[143  76 143  96]  depe
[100 100 138 138]  vafed
[125 138 128 127]  kirok
[ 97 137 137 137]  Mulit
count Mulit: [136] => 0
count vafed: [100] => 2
count depe: [96] => 1
count Mulit: [137] => 3

[148 126 142  95 137 137 116 141  96] -> munog
[133 139 132 131 120 129 104  81 149] -> gomi
[119 120 140 120  82 120  82 140 148] -> tofom
[143 123 131 142 125 127 102 135 136] -> Bag
[ 99 133 122  92 137 166 185 116  99] -> Bosi
[167 121 121 121 121 126 167 113 167] -> dizo
[130 132 129 125 125 131 129 129 123] -> Gelod
[116 118 125  75 141 129 172 113  91] -> Maki
count tofom: [82] => 2
count tofom: [120] => 3
count Gelod: [130] => 1
count Bosi: [99] => 2
count Bag: [134] => 0
count Gelod: [125] => 2
count dizo: [167] => 3

[ 82  70 128 116 156 124 118 120] -> Lik
[ 82  70 128 116 156 124 136 166] -> Lurup
[142 139 132 139 142 142 114 125] -> ginob
[ 95 126 161 138 140 152 172 164] -> porob
[145 122 125  68 120 139 145 114] -> neruf
[149  93 130 145 119  69 128 103] -> rep
[147 139 146 122 112 147 147 147] -> Baguv
[120 140 106 130  98 135 146 108] -> Kofev
[153 149 156 138 144 142 109  71] -> Kilal
[146  87 149 171 133 123 122 121] -> fad
count Baguv: [147] => 4
count fad: [149] => 1
count ginob: [139] => 2

[134 148 112  96  92 112 140 149 125]  Mose
[118 116 113 116 113 116 130 158 102]  gesi
[150 113 139 124 133  98 120 119 121]  vuv
[136 135 149 149 149 137 173 149 135]  Muval
[129 117 167 159  96 112 104 141 157]  lun
[155 150  89  73 164 159 131 137 177]  bemad
count Muval: [149] => 4
count Muval: [138] => 0
count gesi: [113] => 2

[147 113  75 125 151 147 146  97 140 102 108 143 164 126 132 137]  Teti
[142  93 128 167 118 115 142 127 115 126 122 135 149 135 120 140]  fulab
[151 120  76 101 117 145 121 153 148 123 119 111 145 141 125  90]  Melo
[111 107 115 142 148 108 140 146 151 146 145 146  97 142 146 151]  Fege
[167 148 145 122 119 101 136  97 133 174 133 116 165 167 145  95]  luse
[135 123 162 168 107 154 105 123 112 144 126 140 142 131 122 167]  garip
[122 143  90 148 129 121 121 146  88 126 146 139  88 109 114 164]  gog
[ 92 127 137 141 130 111 121 125 115 136 115 116  97 166 118 124]  nakiz
count Fege: [151] => 2
count fulab: [120] => 1
count Fege: [146] => 4
count gog: [121] => 2
count garip: [144] => 1
count luse: [133] => 2
count gog: [114] => 1

[150 120 124 135 137 124 122 167 106 129  84 151 140 141 141 131 154 127
 134 161 139 139 128 120 163 120 117  89 129 119 141 119 137 132] -> kotu
[150 117 124 135 137 124 122 167 106 129  84 151 103 141 119 131 154 127
 134  97 139 139 128 131 163 120 119  89 129 119 141 119 137 132] -> bez
[147 123 145 119 128 115 110 115  96  96 138 151  97 158 131 125 143 117
 133 143 138 116 141  95 146 124  98  84 134 116 141 156 129 111] -> zuzez
[147 123 145 119 128 115 110 115  96  96 138 151  97 158 131 125 143 117
 129 143 128 150 115 127 143 125 148 135 123 132 127  91 136 148] -> mivar
[117 137 144 114 119 123 123  76 129 105 182 119  92 135 117 123 111 121
 124 103 123 107 138 146 102 134 118 141 130 129 123 158 119 112] -> gigu
[150 117 124 135 137 124 122 167 106 129  84 151 140 141 119 131 137 127
 134 142 139 139 128 131 163 120 117  89 129 119 141 119 137 132] -> dubi
count kotu: [121] => 0
count gigu: [92] => 1
count bez: [119] => 4
count dubi: [141] => 2

[135 140 143 143 134 134] : Dobo
[163  88  88  88 146  95] : Zami
[135 145 162 142 145 145] : govis
[116  86 149 123 102  87] : leka
[106  90 126 131 157 148] : Varo
[124 143 108  99 110 144] : fineb
[133 105 118 134 135 140] : Duga
[144 130 162 162 162 131] : Tekul
[142 144 137 142 137 142] : Fofi
count Fofi: [142] => 3
count Dobo: [142] => 0
count Zami: [146] => 1
count govis: [146] => 0
count Zami: [88] => 3
count Tekul: [162] => 3

